The rows below come in pairs that one turn or mirror swaps. Which row does each named row swap with?
The rows were stretched afterwards, more along some directions than others.
Rerak: [-15,-11,22,4,3,10,16,-28,-9,-1,12,4,8,10,-9,-11,-25,9,-23,10,9,-5,25,13,9,23,-1,-7,-5]
fub: [-2,4,0,-8,-2,2,22,-11,-4,14,15,-2,22,0,-25,9,-16,5,-19,-7,10,10,14,-2,-1,15,-22,-5,-18]
Med: [7,-9,-2,4,-16,10,19,3,15,6,5,4,1,7,3,1,-6,5,-2,0,-2,-1,10,11,4,12,-5,1,0]
Kasuk: [2,-16,-8,-2,17,0,19,-17,-1,1,13,-3,9,-6,1,1,-23,7,-25,5,23,1,18,5,-9,7,-13,7,5]
gide: [2,9,15,-16,-22,-7,19,-37,-20,12,20,5,26,17,-26,11,-34,17,-20,12,13,10,25,8,2,16,0,9,-11]
Gusu: [7,1,6,3,-5,5,13,-23,-11,0,10,-2,10,6,-10,20,-44,14,-19,13,16,7,41,8,9,22,-6,8,-9]
fafo: [3,-1,3,3,-1,15,11,-1,0,19,0,-4,5,-15,-14,11,-29,4,-25,14,7,6,20,-6,16,9,-1,-4,-10]
fes: [5,0,19,14,-12,12,21,-23,-8,2,16,2,23,22,-20,1,-8,-3,-21,-3,10,-2,12,1,3,-8,-5,2,-8]
bifu: [4,-20,-12,-11,3,-5,13,-22,-3,24,2,-4,4,-4,-17,0,-30,7,-18,11,21,3,13,2,6,12,-12,2,6]
malon: [-5,1,21,-9,-12,-2,5,-23,-5,-3,21,-6,27,16,-23,8,-28,23,-25,12,19,0,31,2,2,9,-11,-7,-8]
luren: [5,-3,-4,-9,3,2,8,-20,-7,24,-2,-2,7,-23,-26,14,-27,5,-30,19,15,4,18,-1,13,15,-10,-2,1]
Madod: [15,4,2,-1,-28,2,15,4,-6,25,-4,-3,21,-4,-14,14,-23,3,4,-1,-11,13,13,1,-2,-1,-3,-9,-1]
pugat: [-12,-11,-14,-8,-11,6,0,-6,-3,23,7,9,-3,-17,-8,6,-16,11,-5,3,-7,16,16,-9,3,26,-4,0,-2]
nof: [2,6,-3,-2,-13,-1,2,-23,4,2,24,-12,19,18,-2,2,-17,14,-20,-5,2,14,36,4,-11,17,-12,18,-12]
godu: [14,3,20,14,1,13,11,-21,-1,-5,17,-8,7,7,-7,5,-20,2,-27,14,16,6,37,-2,10,12,-11,-1,-15]
Vasop: [8,27,18,5,-15,-6,20,0,1,12,0,-10,19,6,-14,15,-21,2,-9,2,-9,8,18,3,9,16,0,-6,-20]
Kuv: [-9,-7,2,12,-9,-5,17,-9,1,23,7,-1,20,7,-19,7,-20,19,-27,27,12,16,17,-17,3,18,-18,2,-15]
bilo: [-5,2,8,12,-19,0,4,-15,-26,20,3,0,14,1,-24,21,-26,3,-8,19,4,15,6,-6,6,9,1,15,4]
niva: [4,-14,5,8,5,0,25,-22,6,-4,9,-6,4,14,-1,-4,-26,8,-17,6,14,-2,29,6,1,29,-12,1,-10]
tuza: [-4,9,22,-2,-16,-1,-4,-15,-11,0,12,-6,18,-6,-7,2,-12,-2,-4,2,-2,16,23,-2,-1,2,-4,11,8]
Sevu: [-18,-14,3,6,-2,4,2,-44,-23,10,29,14,21,4,-23,-2,-27,10,-36,29,19,20,30,-10,4,10,-10,7,-9]
piz: [6,-2,-2,6,3,1,24,-16,3,14,23,8,24,10,-5,-4,-24,20,-21,-6,1,5,33,2,-5,8,-5,3,-23]
lat: [9,-9,14,2,-25,-12,21,-17,2,12,14,4,15,8,-15,-10,-8,11,-11,11,-6,4,11,12,6,12,-8,12,-8]
visuz: [5,-8,6,-9,-3,9,17,-13,9,5,13,5,20,10,-23,8,-36,26,-40,29,24,-6,29,16,8,15,-8,-4,-22]
darut: [-6,18,12,11,-11,23,18,-21,-2,7,5,-19,23,-10,-20,8,-12,5,-16,10,5,4,24,-4,2,24,-11,-3,-10]
kimu: [1,14,4,-4,-8,11,8,-20,-10,8,7,4,16,-4,-17,8,-26,8,-14,-13,3,13,41,-3,8,16,-9,-11,-8]
Ralos: [1,6,3,9,-10,8,5,8,-9,9,5,-7,5,-28,0,-2,-19,0,3,3,-10,21,22,-9,16,7,-12,-7,0]
fek: [-4,-11,17,-3,-16,1,23,-40,-10,9,18,-2,2,6,-11,-7,-16,11,-14,1,-3,6,23,10,14,35,-1,6,-4]
suf: [-6,9,2,-15,-8,12,2,-24,-17,14,11,-5,27,-30,-17,7,-29,10,-6,10,1,9,24,11,0,12,6,1,6]
pubib: [3,-9,17,10,-5,10,19,-15,-8,13,2,-6,1,-6,-12,0,-29,-9,-20,16,4,12,23,5,16,11,-3,-15,-5]
lika: [-4,1,1,2,-5,-2,7,-3,12,9,18,-2,16,0,0,-7,-32,21,-13,5,1,12,42,-14,6,8,-8,9,-16]
Bovom: [0,2,-3,11,8,-10,20,-13,-14,19,13,10,30,-20,-12,7,-26,14,-13,9,-3,5,20,-8,9,1,-3,-4,-12]
Sab: [0,-4,7,-1,-7,4,-3,-27,-30,14,15,18,16,-3,-28,1,-18,6,-24,16,9,16,10,-1,9,2,3,-5,3]
sesol: [-6,20,14,6,-31,6,19,3,6,23,2,-2,23,7,-12,16,-20,6,-11,14,-6,-1,21,6,9,13,2,0,-23]
Vaf: [-12,-7,-15,-2,-11,-11,13,-12,-20,31,15,9,13,-16,-12,6,-28,15,-3,14,-5,20,14,-6,4,12,3,13,-1]
ranet: [-11,-18,3,-10,-1,11,5,-34,-13,0,25,22,21,-2,-18,7,-21,11,-32,23,22,13,15,4,1,15,-7,12,5]
ravo: [-11,-14,-3,-4,5,14,-9,-39,-20,-8,25,10,11,4,-9,-15,-21,11,-19,-2,16,15,29,-7,0,19,-17,2,3]
Pife: [-12,-8,10,-6,6,17,6,-24,-7,11,16,5,16,-8,-7,12,-19,7,-27,17,13,15,20,-5,-9,20,-4,3,4]
fubol: [2,11,14,1,-23,-9,31,-10,-1,26,7,-19,15,-1,-19,17,-17,12,-6,6,-4,16,21,-2,5,36,-19,-7,-22]
Ginir: [-4,18,3,-11,-29,-1,9,1,-6,30,10,-6,14,-19,-22,27,-20,7,5,-4,-13,18,17,4,17,13,-3,-9,-1]
litut: [-1,4,18,9,-3,12,20,-11,-10,4,5,-3,15,6,-24,11,-26,9,-35,15,12,-9,24,5,19,12,-2,-13,-22]
fafa: [-13,-14,-3,-7,6,19,-4,-26,-7,6,23,19,9,-7,-14,4,-8,10,-21,16,24,15,13,-1,0,3,-7,2,6]
Tefid: [7,4,21,1,-11,0,23,-14,-16,-3,19,-7,14,-6,-7,-8,-28,-2,-12,3,-5,7,27,16,11,14,-7,-14,-5]
Ger: [5,10,3,1,-21,7,-2,-7,2,8,13,8,14,-4,-8,9,-11,8,-5,-4,-9,3,25,3,14,3,-1,-2,-19]
nim: [-13,-3,7,6,1,15,-1,-19,-18,-13,16,11,15,-1,0,-16,-15,11,-9,-7,-4,16,37,-3,-3,19,-7,-6,-3]
vus: [-5,3,14,-3,-18,-3,19,-35,-6,7,18,2,35,27,-23,6,-27,15,-37,24,28,-12,23,13,-2,4,-7,17,-15]
pitu: [1,-10,8,0,-17,-16,29,-21,-6,25,16,3,21,-1,-23,15,-26,8,-25,30,9,10,14,19,9,9,0,16,-16]
tur: [2,2,-2,-21,1,-19,8,-21,-15,25,13,-8,21,-9,-18,7,-35,16,-10,-3,2,10,21,12,-2,21,-4,-7,-10]
fod: [2,4,-1,5,-17,-5,10,4,17,11,2,-11,18,8,1,1,-26,10,-6,11,6,-1,19,-7,-9,7,-10,8,-14]
Padut: [-11,0,-15,-13,-20,-2,18,-16,0,15,14,10,19,10,-5,0,-23,16,-13,-1,5,14,12,11,-10,21,-5,9,-2]
pediz: [7,2,12,6,-14,-9,15,-25,-20,11,24,-2,20,17,-14,12,-33,9,-16,4,9,6,19,6,3,1,3,12,-5]
Lovod: [-2,-13,12,8,-4,3,27,-28,-1,20,11,2,17,24,-24,8,-31,14,-37,17,16,2,26,6,3,20,1,-4,-31]
zenod: [6,4,-2,9,-7,6,7,-16,-14,9,9,-14,2,-21,-5,-3,-17,-8,7,-8,-2,11,31,-4,9,5,-12,15,4]
giba: [2,-2,9,-3,-11,6,16,-7,-19,20,8,-6,4,-25,-1,-3,-23,-8,4,0,-17,23,12,1,5,13,7,6,10]
toso: [-6,-7,-6,-1,-11,1,12,-25,-1,9,24,8,14,24,-15,4,-10,13,-32,11,31,-6,20,-1,-9,6,-10,22,-17]
Dafo: [-18,-11,-2,0,-4,1,9,-5,6,11,18,7,16,-3,3,3,-18,22,-15,20,2,22,26,-10,-4,24,-13,2,-9]
vina: [-8,-1,10,-6,-8,-11,18,-46,-10,27,16,6,24,3,-22,14,-20,4,-26,15,14,6,22,-1,-6,23,1,16,-7]
bop: [-4,-10,6,-10,-8,-6,7,-15,-7,1,11,16,19,16,-22,5,-37,37,-40,32,24,-7,18,8,14,4,-6,0,-13]
fareb: [-6,1,3,6,-16,10,17,-9,5,18,14,3,7,9,-9,25,-12,6,-10,13,8,6,2,0,9,13,-10,16,-5]
dut: [-10,-3,8,-8,-18,7,8,-27,-22,16,26,8,17,-10,-20,21,-23,5,-14,18,6,8,19,9,12,10,3,16,-4]
napep: [-14,-6,-13,0,-20,-9,19,-16,-10,24,24,11,23,0,-17,7,-14,21,-5,15,0,9,7,-2,-3,13,-4,8,-7]
gepa: [8,9,13,10,-31,-8,14,-10,-10,11,10,7,15,12,-22,15,-27,14,-11,9,-8,8,23,2,19,20,-3,-7,-19]
duro: [0,-4,-6,4,12,7,10,-35,-10,-4,19,11,18,-2,-14,-7,-27,11,-28,2,10,11,39,-9,2,27,-19,1,-15]
Kufi: [4,6,16,2,3,-3,-3,-15,-11,6,9,-16,11,-23,-1,4,-26,-12,-12,-5,-3,4,32,-3,7,10,-7,-2,1]
kes: [6,8,17,-1,-1,-11,31,-14,0,25,-5,-5,18,-7,-14,11,-30,4,-28,10,4,-1,27,9,6,19,7,-12,-14]
vapen: [3,-20,-6,-18,0,-6,9,-23,-1,20,11,2,9,-7,-6,6,-37,11,-11,10,12,13,24,14,2,19,-6,5,5]
Mib: [-6,-11,-15,2,-2,-1,3,-15,-1,4,26,11,22,14,-5,-5,-20,29,-26,16,18,-1,24,-6,-7,-5,-6,19,-10]
zivud: [-17,7,-6,-13,-20,-3,11,-15,1,8,32,11,27,5,-11,3,-12,23,-14,2,4,10,28,1,-2,24,-19,9,-16]
fadin: [-14,3,5,-5,-16,9,10,-31,-32,22,16,13,17,-16,-23,10,-24,4,-19,-4,-3,21,28,-10,9,25,-7,-12,-1]
Mim: [5,1,2,-3,-5,1,12,16,12,7,1,4,5,3,5,3,-13,3,-13,-1,3,-8,16,16,-1,4,5,-7,-13]
sebez: [-6,-4,6,0,-18,10,16,-11,-1,26,17,2,21,2,-26,17,-14,8,-22,30,13,8,-1,5,2,6,-4,16,-6]
puzup: [0,7,9,-7,-24,0,3,-9,-4,3,24,12,19,-2,-8,1,-21,18,-15,3,-14,12,40,11,17,5,3,3,-19]
diped: [-6,-15,3,-9,-15,-2,17,-20,-4,6,14,22,20,3,-14,-9,-17,9,-7,2,3,15,8,8,2,11,-7,3,15]
kofa: [-10,9,2,7,-17,6,2,-25,-25,20,27,2,17,-4,-23,-2,-23,5,-10,2,-9,15,28,-16,9,18,-9,-3,-18]
Zupid: [-1,-9,12,3,6,12,3,-11,7,-6,6,-2,1,1,-16,-6,-13,15,-36,25,28,-1,21,0,13,3,-13,-10,-8]
nifa: [4,6,10,-10,-14,-3,14,12,7,15,1,-14,13,-1,-6,-3,-24,6,-2,-6,-1,-8,16,6,5,5,-5,-11,-8]
babuz: [-14,1,3,11,-12,-3,21,-25,-16,22,19,7,20,-15,-24,10,-25,13,-17,30,10,5,27,-8,18,8,-15,15,-13]
Nas: [6,-5,0,1,-4,-5,25,-6,13,6,10,-16,5,8,0,-3,-26,15,-10,2,4,-10,26,14,4,19,-3,-6,-14]
Zes: [-4,2,9,-30,-18,-4,7,3,-2,14,17,-6,9,-14,-8,2,-27,14,-7,-4,-13,19,28,14,8,24,-4,-5,-16]
Mume: [-1,2,18,7,-13,7,18,-24,-11,-6,21,2,23,23,-13,-4,-7,12,-34,3,16,-2,14,9,1,-6,-4,3,-10]

zenod swaps with nim
lat swaps with piz
pitu swaps with Lovod
Bovom swaps with fek
Madod swaps with nof
Vaf swaps with niva
napep swaps with Nas
visuz swaps with sebez
zivud swaps with nifa
Sab swaps with godu
Med swaps with Mib

